(in the rows, 128 means zero)
Each path below is one point turned by a fixed rotation once a step. After each direction that follows a path, write how fast that rotation turns it, in degrees a step (0 if it stays still).
Each turn is a multiple of 5 degrees from 10 to 175, or 0.
Each row of a path follows its step; steps can be skipped.
Path 1:
step 0: [134 133 138 127 126 120 129 128 121 121 134 131 125 123 130 128 135 122
 127 122 119 133 134 132 134 125 141 130 129 133 126 129 114 137 127 121
 120 145 126 138 136 114 121 127 134 111 141 124 120 141 135 118 132 117
 127 126 118 126 137 136 140 125 143 144 128 123]
step 1: [117 137 126 128 130 138 137 115 127 124 120 120 125 136 140 135 133 139
 121 121 126 126 132 125 140 126 119 143 123 135 136 124 125 138 137 139
 135 136 140 133 133 119 123 132 126 129 139 115 117 134 125 124 131 137
 134 131 105 132 131 134 125 126 129 117 131 137]
step 2: [128 127 132 129 128 137 130 129 129 135 130 122 139 138 126 129 134 125
 123 120 112 123 121 120 135 122 123 130 116 133 137 128 119 130 131 136
 132 129 124 119 125 117 131 125 155 132 120 129 120 115 133 118 137 123
 136 125 126 134 132 136 138 121 144 141 128 115]
step 3: [129 124 122 126 121 128 118 113 119 122 115 121 125 126 140 135 131 123
 119 120 121 125 127 126 127 126 122 128 138 131 125 125 128 127 128 134
 141 125 133 132 145 129 106 110 141 136 124 120 114 131 126 117 129 113
 125 135 131 120 121 132 128 125 129 135 133 140]
step 4: [120 116 136 132 125 126 129 118 122 124 138 121 144 132 131 128 136 123
 127 142 119 123 129 126 148 114 128 125 143 135 117 122 120 125 125 128
 138 126 136 135 133 121 123 131 125 120 130 137 121 121 110 129 142 119
 134 128 125 132 136 136 135 130 137 124 126 118]
step 5: [134 125 119 123 119 123 136 140 125 126 129 125 122 134 134 125 132 135
 116 128 127 112 135 120 138 116 137 124 126 139 137 121 132 140 125 126
 126 135 127 124 151 122 122 135 124 121 132 125 114 124 137 123 138 124
 111 131 126 122 123 134 130 129 141 132 139 134]
step 7: [139 120 130 123 134 144 142 131 130 129 134 139 142 122 130 138 123 127
 114 128 121 130 129 132 132 123 129 140 128 123 142 139 131 132 126 134
 132 135 134 127 139 132 116 121 143 129 136 124 131 125 120 129 133 120
 120 138 136 130 132 142 131 131 145 140 136 123]
step 8: [128 121 119 132 127 119 129 113 108 118 131 128 128 123 133 124 134 133
 125 127 118 128 140 126 122 121 131 135 121 139 141 113 134 118 120 137
 133 142 144 133 129 129 127 117 136 118 122 132 125 132 118 126 130 114
 127 136 120 133 120 137 127 122 117 128 135 125]
step 10: [149 132 113 127 128 121 134 121 115 129 140 137 137 129 127 134 130 129
 124 133 114 123 127 118 126 121 138 113 131 135 138 125 121 118 120 120
 135 122 129 118 137 121 136 119 132 136 130 131 118 128 130 130 135 127
 124 123 124 120 119 126 125 124 134 142 132 143]
step 11: [131 133 123 127 131 133 127 115 139 132 122 143 140 121 132 129 132 116
 132 130 118 132 134 139 128 135 141 132 147 139 131 121 124 130 134 122
 133 131 124 140 131 123 117 136 122 117 135 129 125 127 121 132 130 115
 121 139 114 136 134 134 123 130 126 143 137 138]
step 12: [138 129 141 129 130 135 139 121 122 125 145 128 138 130 136 125 143 139
 114 122 120 137 129 126 134 125 132 145 129 124 145 126 131 123 124 123
 125 128 130 118 136 119 137 133 120 120 133 118 136 137 127 135 136 128
 130 133 112 128 123 136 128 137 139 129 138 129]
Speeds:
[126 127 128 130 129 130 129 126 130 128 131 130 131 130 126 125 128 126
 124 126 129 127 127 126 132 128 128 130 128 127 128 131 128 128 127 128
 131 124 129 133 126 131 129 128 126 127 128 127 129 128 128 130 128 131
 132 127 129 130 126 126 126 128 135 126 129 127] => 140
[129 125 128 126 125 126 127 130 130 129 128 126 125 128 128 125 130 130
 128 125 126 126 127 129 130 128 127 130 127 132 132 126 129 126 132 132
 127 124 126 125 129 129 132 131 127 129 127 130 130 127 132 129 129 128
 129 129 126 130 127 128 129 127 128 124 131 127] => 100
[130 131 126 128 128 128 131 127 129 127 129 127 128 129 121 130 128 127
 130 131 127 124 131 128 127 127 124 129 125 129 131 126 126 127 128 129
 126 128 126 128 127 126 123 129 126 127 130 127 125 125 130 127 127 132
 129 124 129 127 129 128 126 128 128 126 127 131] => 85
[127 130 129 126 128 127 132 127 130 130 124 129 126 128 129 130 128 127
 129 125 127 127 127 132 127 130 131 129 128 125 130 128 128 128 128 124
 128 131 130 126 127 129 130 130 129 125 128 125 129 127 126 129 132 129
 125 125 125 126 130 127 128 125 132 124 129 129] => 65
[126 129 124 123 126 128 126 127 128 127 128 129 131 125 130 131 130 127
 129 125 125 126 129 128 129 125 126 128 127 131 128 131 128 130 127 125
 129 125 126 126 129 127 125 127 130 126 129 128 132 132 127 133 125 129
 128 126 130 128 130 126 129 128 126 128 129 125] => 95
[129 128 131 125 127 129 129 132 126 127 128 128 128 127 129 125 128 129
 126 129 127 126 133 129 128 130 127 131 131 125 127 128 126 132 126 128
 126 127 125 128 126 127 128 129 132 128 132 127 128 124 127 131 127 126
 130 126 129 126 123 128 131 127 129 129 130 130] => 155
